Small tables with named rows and columns. After each table, cells are looked up by row and column.

lovo =
columns: vuzab, timezon, nar, kozis, pamud
lebu: [137, 133, 137, 118, 82]
lozo: [116, 169, 135, 115, 176]
kefated: [119, 123, 120, 121, 137]
luzor: [130, 103, 122, 124, 79]
mevo: [152, 133, 142, 122, 56]
boni: [114, 105, 108, 126, 140]
lis: [93, 152, 111, 123, 237]
zib: [119, 170, 136, 114, 167]
lopitam: [131, 182, 149, 113, 135]
lil: [94, 151, 111, 123, 237]
vab: [142, 131, 138, 118, 70]

What is the nar of zib in lovo?
136
What is the pamud of zib in lovo?
167
What is the pamud of lebu in lovo?
82
What is the kozis of luzor in lovo?
124
What is the nar of luzor in lovo?
122
What is the vuzab of lis in lovo?
93
What is the vuzab of kefated in lovo?
119
What is the pamud of boni in lovo?
140
What is the nar of lebu in lovo?
137
What is the nar of lopitam in lovo?
149
What is the timezon of zib in lovo?
170
What is the nar of kefated in lovo?
120
What is the vuzab of zib in lovo?
119
What is the pamud of mevo in lovo?
56
What is the pamud of lis in lovo?
237
What is the timezon of lopitam in lovo?
182
What is the kozis of kefated in lovo?
121

Table veno
,kigoter,teso,vuni,soro,gimuvu,daten,sene,parot
tuzeka,5.361,5.598,6.462,3.752,5.785,6.173,4.616,4.995
bul,5.634,6.145,4.469,6.628,5.630,4.956,4.779,6.214
raniku,4.373,4.799,5.329,4.716,4.945,8.036,4.201,6.282
gezat,7.875,2.809,7.917,0.764,7.015,4.048,8.450,3.737
dob,5.213,4.363,7.083,2.704,7.225,4.674,7.226,4.266

gezat, daten: 4.048
gezat, vuni: 7.917
dob, gimuvu: 7.225
dob, kigoter: 5.213
dob, vuni: 7.083
gezat, teso: 2.809
gezat, soro: 0.764
gezat, parot: 3.737
tuzeka, teso: 5.598
raniku, daten: 8.036
Which row has the largest daten? raniku

vipa:
            zer    kozi  devakat     kuf    sovo     buv   dated    famu
suz      78.580  64.742   58.209  66.017  53.453  20.137  86.388  82.304
fupenom  76.552  63.761   56.973  68.907  56.517  25.540  83.741  80.962
sinoga   18.995  32.554   39.618  20.308  34.127  63.663  12.192  13.793
las      50.567  47.789   49.700  51.582  50.141  53.234  49.992  49.067

devakat of suz: 58.209
sovo of suz: 53.453
sovo of las: 50.141
kozi of sinoga: 32.554
kozi of fupenom: 63.761
zer of fupenom: 76.552
kuf of suz: 66.017
dated of suz: 86.388
kuf of fupenom: 68.907
zer of suz: 78.580
famu of suz: 82.304
kuf of las: 51.582
kozi of suz: 64.742
sovo of sinoga: 34.127
zer of sinoga: 18.995

tiru =
columns: naver, bigo, fisivu
dof: [64, 63, 28]
fev: [59, 95, 40]
nog: [60, 22, 78]
zota: [60, 51, 58]
kuzar: [61, 69, 35]
bafu: [53, 52, 87]
sak: [61, 59, 45]
tofigu: [58, 30, 86]
fil: [61, 7, 75]
zufip: [63, 54, 31]

tofigu, bigo => 30
kuzar, bigo => 69
fil, fisivu => 75
zufip, bigo => 54
sak, fisivu => 45
dof, bigo => 63
tofigu, naver => 58
nog, naver => 60

duzugib =
fields: bon, vul, fop, fim, kap, misulu, terufi, fugef
pusute: [0.5, 0.6, -0.1, -0.4, -0.6, -0.6, 0.6, -0.6]
modimek: [0.0, 0.5, -0.6, 0.5, 0.4, -0.4, 0.0, -0.5]
lureg: [-0.2, -0.4, -0.1, 0.4, 0.5, 0.6, 0.5, 0.2]
zis: [0.1, 0.6, 0.6, -0.6, -0.6, -0.5, 0.6, -0.6]
zile: [0.6, 0.3, 0.5, -0.6, -0.1, -0.6, -0.6, -0.1]
fum: [0.3, -0.5, -0.1, 0.4, 0.6, 0.6, -0.3, 0.4]
gid: [-0.2, -0.1, -0.4, 0.5, 0.6, 0.5, 0.5, -0.1]
tigavi: [0.3, 0.6, -0.2, -0.3, -0.6, -0.6, 0.6, -0.6]
guz: [0.6, 0.3, 0.5, -0.6, 0.0, -0.6, -0.6, -0.2]
fikap: [0.5, 0.6, -0.6, 0.4, 0.2, -0.6, -0.3, -0.5]
radote: [-0.5, 0.0, 0.6, -0.6, -0.6, 0.5, 0.2, -0.4]

zis, vul: 0.6
gid, misulu: 0.5
radote, misulu: 0.5
zis, terufi: 0.6
gid, kap: 0.6
fikap, misulu: -0.6
pusute, vul: 0.6
Row with the largest fugef: fum

nim
         rerumuv  boso  manaze
punivo       439   430     442
vilak        239   806     533
foloziz      368   498     421
ropog        279   867     430
dol          502   269     407
logor        563   107     357
tuk          440   409     530
tek          514   219     417
zofe         498   477     394
bikuz        300   798     416
lib          350   638     463

rerumuv of lib = 350
manaze of tuk = 530
rerumuv of punivo = 439
rerumuv of foloziz = 368
boso of dol = 269
manaze of lib = 463
boso of logor = 107
manaze of vilak = 533
boso of bikuz = 798
boso of foloziz = 498
manaze of tek = 417
rerumuv of ropog = 279
manaze of ropog = 430
boso of lib = 638
rerumuv of tek = 514
rerumuv of vilak = 239
manaze of zofe = 394

visik =
cols = pagumem, gokurep
tif: [63, 205]
teb: [199, 61]
nif: [62, 229]
gagis: [131, 238]
nur: [239, 122]

What is the gokurep of nur in visik? 122
What is the gokurep of tif in visik? 205
What is the gokurep of teb in visik? 61
What is the pagumem of teb in visik? 199
What is the pagumem of gagis in visik? 131
What is the pagumem of nif in visik? 62
What is the gokurep of gagis in visik? 238
What is the pagumem of tif in visik? 63
What is the pagumem of nur in visik? 239
What is the gokurep of nif in visik? 229
Which row has the largest gokurep? gagis

kedar =
         peli  tevuvo  rez  sib  tameseg
gigidu    232      74   81  193      120
todal     182     132  129  172      138
gok       177     166  170  173      173
nav        18     187  176   61      133
rukugi    210      82   89  178      122
sazo      208      82   92  176      126
lopob      22     198  195   63      155
difikiz    20     187  179   61      133

peli of gok is 177
tameseg of rukugi is 122
sib of gok is 173
tameseg of todal is 138
peli of todal is 182
tevuvo of nav is 187
rez of rukugi is 89
rez of nav is 176
tameseg of sazo is 126
sib of lopob is 63
rez of lopob is 195
Which row has the largest rez? lopob

Table fos
|  | bazo | vulo | vetagot | bivutiv | dal | mame | bifiv | rumos | levepir | fup |
|---|---|---|---|---|---|---|---|---|---|---|
| sovisa | 0.4 | 0.9 | 0.7 | 0.8 | 0.7 | 0.9 | 0.6 | 0.7 | 0.7 | 0.6 |
| giteg | 0.9 | 0.8 | 0.6 | 0.8 | 0.6 | 0.9 | 0.5 | 0.8 | 0.9 | 0.2 |
| laf | 0.9 | 0.6 | 0.8 | 0.7 | 0.7 | 0.5 | 0.6 | 0.6 | 0.7 | 0.9 |
| koredat | 0.7 | 0.8 | 0.8 | 0.8 | 0.8 | 0.7 | 0.4 | 0.7 | 0.7 | 0.9 |
| fom | 0.7 | 0.8 | 0.7 | 0.7 | 0.6 | 0.6 | 0.5 | 0.7 | 0.7 | 0.8 |
| mugod | 0.5 | 0.8 | 0.5 | 0.7 | 0.5 | 0.5 | 0.4 | 0.9 | 0.7 | 0.8 |
| gagar | 0.5 | 0.5 | 0.5 | 0.7 | 0.7 | 0.5 | 0.8 | 0.8 | 0.6 | 0.5 |
| sev | 0.9 | 0.6 | 0.8 | 0.6 | 0.7 | 0.5 | 0.6 | 0.6 | 0.7 | 0.9 |
| viz | 0.5 | 0.8 | 0.5 | 0.7 | 0.5 | 0.5 | 0.4 | 0.9 | 0.7 | 0.8 |

mame of viz is 0.5
bifiv of mugod is 0.4
vulo of fom is 0.8
bivutiv of fom is 0.7
bifiv of fom is 0.5
fup of laf is 0.9

